Here is a table of points, one per row:
[  4  -5  -8 -45  36  30 -35 -19  39 -34   3  31 -49 -26 -30]
[ 38  44  48  39 -33  38  32  40 -41  37  15 -27  36  47   6]
[-28 -36 -42  -8   0 -37 -37 -37  39 -39 -18  -5  17 -39   1]
[-35  -8   8  42 -48 -16   7  -3  -5  28   6 -34  41  26  49]
[ 37  18   7  -3  23   0   9  41 -36 -18 -17  34 -41 -30  -5]
[ 22  12  10 -42  35  53 -33  17   3 -36  20  42 -51  29 -31]
[ 37  13  33  30 -25  42  44  43 -48  47  -5 -23  35  46 -31]
[ -2 -47 -37   4  11 -39 -26 -29  41 -37 -24  -5  27 -43 -19]
[ 46  35  25  27  18   7  48  31   0  34  34  46 -23  13  39]
[ -9 -13 -11  41  19  -8 -26 -43  -9  30 -16 -42 -29  37 -32]
[ 41  13  -9   2   9 -37  33  53   7  -2 -30  35  36 -34  40]
[  7  19  19 -50  27  49  -4  -6   1  15  33  34 -47  37  -2]
[ 29 -42 -43 -44  39 -33  12 -14  15  13  18  35 -53 -18 -37]
[-37 -25 -45 -13 -19 -41 -45 -34  20 -38 -10 -15 -16 -20   2]
[ 13 -20  -6 -32  13  -3  -5  40  17 -42  16  39   2 -18 -28]
[-41 -12   4  38 -47 -38  42  -4 -29  42   5 -16  16 -14  16]
[ 17  -7 -25  40 -14 -27 -43  49 -15 -19 -27  10  22 -41 -37]
[ 10  45  51  36 -47  50  25  48 -47  45  10 -24  28  48   5]
[ 44  47  28  41 -10 -23  17  44 -21 -17  31 -28  37  47  49]
[ 28 -39 -43  15  23 -31 -11  24  -6 -36 -14  41 -41 -41 -20]
[-42  42  44 -38 -47  39  43 -42 -44  21  52 -48 -43  20  45]
[ 34  23  30 -33  30  30  36  22 -40  42  41  29 -47  32  26]
[ -4 -38 -38 -25   0 -38   5 -40   9  17  19 -37  -7  21 -37]
[-29 -29 -41 -45  26 -29 -22 -40  31 -17  14  15 -56 -19  -8]
[ 42 -21 -29  11  41 -19 -15  50  32 -30 -17  46  28 -24 -21]
[-15 -19 -16  42 -32 -36 -18   6  22 -30 -27 -35  23 -35 -30]
[-39  43  47 -14 -34  48 -19 -31  31  -5 -32 -47  31 -22  47]
[-45  19  17 -46 -23  36  31 -41 -19  16  24 -26 -41  39  45]
Along one direction, these points spread out more than along any other. How many in every 100 of the points above lie lower along it than each point below? Answers are rounded to whole numbers. More than half of the points above lie lower than the first one.
[-43 -35 -32 -48  27 -21 -45 -31  32 -43 -43   4 -18 -30 -16] 100
[ 40  39  -3 -50  36  -2  40  -5   2  39 -15  -4  18 -32  51] 43
[ 39  47  23  41  -5 -33  25  44 -27  -5  10 -19  36  19  52] 18
[-41 -26 -14 -50   3  10 -41 -41  25 -40  -7  -7 -37 -27 -31] 82
[-30 -35 -41  37 -17   5 -38  -8  45 -35   8  16  13 -44 -37] 86
[ 44   6  32  21  -1  52  35  28 -16  47  11  -8  30  49   6] 14
[ 43 -40 -39 -54  24 -22  24 -18  23  45  -3 -12  20   4 -15] 57
[-32 -28  -9  11 -36 -23 -41 -34  39 -19 -31 -49  28 -25 -39] 71
[-20  44  49   4 -49  49  20  11 -40  44  18 -32  20  48  16] 7
[-45 -42 -31   9 -39 -36 -46 -41  38 -31 -45 -44  30 -40 -31] 89
[ 27   7  16  29   6   3   4  52 -21 -10   6  43 -27   0   6] 43
[-45  47  47  21  34  42  40 -41 -44  24  40  39  33  48  48] 14
[-22 -40 -22  21   7 -42 -38   1  42 -42 -43  35  25 -21 -40] 96
[-38  42  47  40  38  49  16 -40 -46  36 -10  14  -3  30  27] 18
